Turns in one plane each, and the order they were made in; the first pair answered
Moto:
[-14   2  15   7  -6 -20  -5  13] => [-21   7  13  15  -3   2  -9  10]
[  4   5   7  -2  12 -11   8  17] => [-1  4  8  6 14 -1  5 18]
[ 16 -22  -4  -7  -8 -22   7  15] => [  4 -27  -2  19  -1  -2  -3  24]
vebo:
[ -4   0   7   4  -2   1   4 -18] => [ 12  -3  -5   0  -6 -11  10  -9]
[-4  2  5  3  3  1 -6  0] => [ 1 -2  4 -4  1 -8 -4 -1]
[-24   4  15   6  -1   3 -10 -13] => [  6  -6   0 -15  -7 -27   3  -5]
Kosi:
[ 17  21 -24  -6  -7   0   8   5] => [ 17  -8 -31 -10  -5   5   5  -1]
[ 17  23  -9 -12  -1 -12   9  -7] => [ 17   4 -21 -14   4  12   4 -15]
[ 15 -13 -11 -21   0   4   3  -8] => [ 14   6   0 -19  -4 -20   7   1]
Ludev:
[-14  13  15   3   6   8  -1  -3] => [ 2 -4 -5 15  5 13 -1 15]
[  0 -12  -7  -4   3  11  -3 -10] => [  9 -14  -9  -8  -1  -1   1  -7]
[ 10 -13 -14   0  -3  -3  -3   7] => [  0   2   3 -15  -4 -16   1  -8]
[-9  0  9 -2 -8  3  0 -9] => [ -1 -11  -2   8  -7  10  -2   2]
Then:
Between the rows of a pair lie two turns.
[-6  3 -8 16  1 28 -4 -1] => [ -9 -26   0  16   1  13  -7  -3]	Kosi then Moto
[  7   7  -8 -16  -8   3  -1 -10] => [ -1   3  -2 -12  -6  11  -6 -16]	Kosi then Ludev
[  1  -8   0 -14   3  14   6 -14] => [ -4 -12  15   2   0 -17   6   4]	Kosi then Moto
[-13   0   1  20  -7  -8   5  13] => [-12 -17  -5  18  -6  -1   4   9]	Kosi then Kosi
[ 7 -9 -5  0 -2  0 -4  2] => [-5 -2  5 -4  0  6 -5 -8]	Ludev then Ludev
[  7 -16 -12  11   2  -6  11  21] => [-7 22 -4 -6  6 18 12 -7]	Ludev then Kosi
[-16  -7  12 -13   5  -5  13 -12] => [-10  -9  -5  10  10  21   8   4]	Kosi then Ludev
[ 16  19 -27  10  -1  22   2  19] => [-15 -22  -4  21   6  31 -13   4]	Kosi then vebo
[ -1 -13  11  12  -3 -24  -2  12] => [-10   0   4  25   3  18  -9   8]	vebo then Moto
[ 12  30  -5   0  -1 -14  16  24] => [  8  -4 -23  10  10  32   4  16]	Moto then Kosi
[ -3  -4  23   4  -7 -18 -12   5] => [ -1  -1  16  18  -5  -5 -14  15]	vebo then vebo
[-4 -3 -8 23  1  8 -5 19] => [-18  20  16   1  -1  -9  -1  -4]	Ludev then Ludev
[  5   2  11   3  -4 -11  -3  -4] => [ 8  5  3 13 -2  1 -4  4]	vebo then Moto
[ 13   1 -13   7  -3 -18   4  19] => [  1  16   2   0  -4 -26   5   9]	Moto then Ludev
[-21 -15  11   9  -1 -18  -4   6] => [-22 -16  -4  11   4  16  -8  -3]	Kosi then Kosi
[ -2 -16   2 -24   1 -18  19 -12] => [-14  16  -5   6   8  31  10  -3]	Kosi then Ludev
[  5  20   1 -12  -4  -6   4   5] => [  1  20   3 -15  -3   1   3  -2]	Ludev then Moto
[ 6 29  1 -9 -3 -4  7  3] => [  5   7 -14  -2   4  26   1  -1]	Moto then Kosi
[ -4  10  11  -1   3 -11  -1  -7] => [10 -5 -7 10  4 -6 -2 11]	Ludev then Ludev
[ 17  24 -18  -1  -1 -12   7  23] => [ 16  20 -17 -28  -1 -14  12  -1]	Kosi then Ludev
[ -4 -28 -12  10  -3  11 -11  15] => [ 14 -15 -19 -19  -9 -11   3   9]	Moto then Ludev
[ -3  13   4 -27   0   1   7 -25] => [-1 23 -8  5  7 31  1 -3]	vebo then vebo
[-11  -8  -1 -15   2  10  -3 -22] => [ -5  19   7 -15  -4 -12   3 -14]	Moto then Kosi
[ -3 -16  -6   5   3  21  -5  -5] => [-11 -13  11  17   1   0  -6   7]	Kosi then Moto
[-15  14   4  15   7  19  -7   2] => [ -2 -32  -1  -2   4  -9  -3  -1]	Kosi then vebo
[  8 -14 -14 -11   0   8  -2   3] => [-2  8 -2 11  1  8 -4 18]	Kosi then vebo
[-14  16 -11  15  -3  12 -20  -3] => [ -6 -15 -18 -11  -5  -3 -15 -19]	Moto then Kosi
[  1 -29  -3   4   1  -9  -4  13] => [  8 -19  -2  -8  -3 -24   1  11]	Moto then Ludev
[-19   7  14 -16   1   5   0 -24] => [-13 -25   2 -14   4   9  -4 -21]	Ludev then vebo
[ 20  12  -1  12   2 -15   2   9] => [ 21 -17  -9  10   6  -7  -2   2]	Kosi then Kosi
[ -4  -8  11 -13  -3 -15   8 -13] => [ 12  18  -3 -12  -5  -6  13  -1]	Kosi then vebo
[  1 -22  -8  -6   2   5  -8 -16] => [-18   7  12  11   5   5 -12 -12]	Kosi then Ludev
[10 -5 -5  6 -5 -5  1 16] => [ 4  5 -9  3 -2 18 -2  6]	Moto then Moto
[-15  -1   1  21   3  20  -9   5] => [-16 -25   2   5   2  12  -8  -8]	vebo then Ludev
[  3  -8  -8 -11   0  -9   6   0] => [-15  -4   3  -1   4   7   0  -9]	vebo then vebo
[  3  -9  -1  14  -7 -13  -2  17] => [ 2 20 -8  8 -4 14  0  5]	Kosi then Moto
[-9 -6  6 20  3  0 -6 14] => [ 13  -4 -14   8   1  -4   2  19]	Moto then Ludev
[ -3  21   3  18  10  16 -11  12] => [-18  18  20  12   9   6 -13  -1]	Ludev then vebo
[ 11 -23 -19   1   5  24  -8  -1] => [ 22 -23 -20 -19   0   2   0  -6]	Moto then Moto
[ 13 -11 -35  -6   8  43   0   0] => [-27  -4  31 -25   1 -21   1 -26]	Kosi then Ludev
[-11  -5   0  -2   4  -8   2 -21] => [ -6  -3   4   9   2 -22   2  -4]	Ludev then Kosi
